Which row each row swaps with, under one turn or mirror:
j_783: [  1  -2   3  -5  -2   3  -6   3  -3 -10  -3 -10   1  -7 -28   2]
j_230: [  3  -5  -2  -4   7   2  -2   7   2  16  -4   1   3  -7 -10   4]
j_650: [ 9  5 -4 -2  1  0 -6  6 -3 18 -6 -3 -2 -6 -4  2]
j_791: [-6  1  8 -8  4 -2 -7  6  7  0 -3 10 -1 -4 -9  0]
j_364: [  3  -5   0   2  10   4   0   5 -18  -8 -14  -8   1 -11  -6  -1]
j_766: [  9  -5  15  -4   0   9  -1   5  12 -11  -2  -2  -6 -14  -9   4]
j_713: [  2   2   6  -2   0   0  -8   0  -8  -3  -3 -11   0  -7 -28   1]
j_251: [  7 -13  -1  -4   4  -1   0   0 -11  -6   1 -21  -1 -10 -14   2]
j_434: [  1   2 -10  -5  -4   0 -10  -2  -1  -8  -2 -11  -1 -11 -17   2]
j_77: [ 10   1 -14  -4   5   2   2   8   3  -1  -5  -6  -5  -8  -2   6]
j_603: [ -1  -4  25  -6   1   2  -4   7 -10   0  -5  -7   1  -7 -17   1]
j_758: [ -4  12  13  -7  12   0   1   2  -5  -2  -7 -12  -1  -1  -9   4]
j_726: [ 6 13 11 -3 -6  2 -7 10  7 -4 -4  3 -5 -2 -5  8]
j_344: [  7 -16  10  -1  -5   0 -11   1 -12   2  -4 -18  -4 -12  -2   3]
j_445: [  5 -13   8  -2  -8  -5  -5  -5 -11  -6   3 -15   1 -14   0   1]
j_238: [ 13  -3   6  -1 -10  -5  -3  -8  -2   0  -1 -15  -2  -4 -13  10]
j_809: [  1   9  10  -5 -11   2  -6  -2   9   2  -4  -3  -3  -5   3  -1]
j_307: [ -6  -9   2  -9   7   2   0   2 -16  -7 -13 -12   0 -11  -2   3]
j_895: [11 -6 21  7  0  3 -1  4 -7 -2 -2  1 -5 -4  4  6]
j_324: [ 3  3  9 -8 10  8  0 16  8 -3 -7 -3 -8 -2 -9  8]
j_189: [  4 -10  19  -4   1  -3   6   5  -9  -5  -6   3  -5  -8   5   7]
j_264: [  6  -3  -3   6   0   3  -5   6   3 -16  -2  -8  -1 -10   7   3]
j_456: [ 11 -14   8  -6  -7  -4 -12  -1  -4   4   5 -13  -4  -6 -12   7]
j_346: [ 11   3   5   2   0   1  -1   1  -2 -23  -6 -11  -2 -10  -5   8]
j_29: [  5   4  17  -2   0   7  -2   2  -2 -10  -5 -19  -4  -6 -20  -1]
j_888: [  0  -8  12  -4  -7  -4  -7  -8  -9   1   2 -13  -1  -5   0  -6]
j_240: [ -9   2  10 -12  -3   4  -8  -6  -6   0  -1   1  -3  -2  -2  -5]
j_416: [  3  -6  -7  -4  -1   1 -10   4   1 -21  -2  -3  -3  -5  -2   5]
j_911: [  1   2  -6  -4  -2   1 -13   8  -1   8  -5  -7  -4  -5   9   3]
j_332: [ 11   4   0   2   6   2   0  14  -1  -3 -11   0  -3  -3 -15  14]
j_801: [ 12   1   1   0   4   1  -5  12   4  -1  -7   4  -7  -5 -15  15]
j_83: [ -6   6   9  -2  -6  -3  -3  -2  -3  -8   2  -1   2  -6   2 -10]
j_475: [ -6  -3   1  -9  16   5  -1  10  -6 -10  -8  -3   4 -12  -9   0]
j_37: [ 10   1  21   6  -3  -6   1  -3  -9  -6 -10  -6  -2  -6 -11   6]
j_320: [  1 -11  25  -3   4   0   0   6  -7   7  -4  -8   0  -4  -2   5]
j_198: [ 12 -10  -2   3  11  -1   0  12  -9  -1  -8  -6  -1 -10 -11  15]
j_248: [  1   0  -5  -6   3  -2  -1   7  -4   6  -5   1   0 -10  11   4]
j_589: [ 7 -6  6 -2  1 -1 -2  5  0  9 -5  3 -6 -6 12  4]

Swapped with j_791: j_37
Swapped with j_264: j_307
Swapped with j_248: j_445
Swapped with j_77: j_251

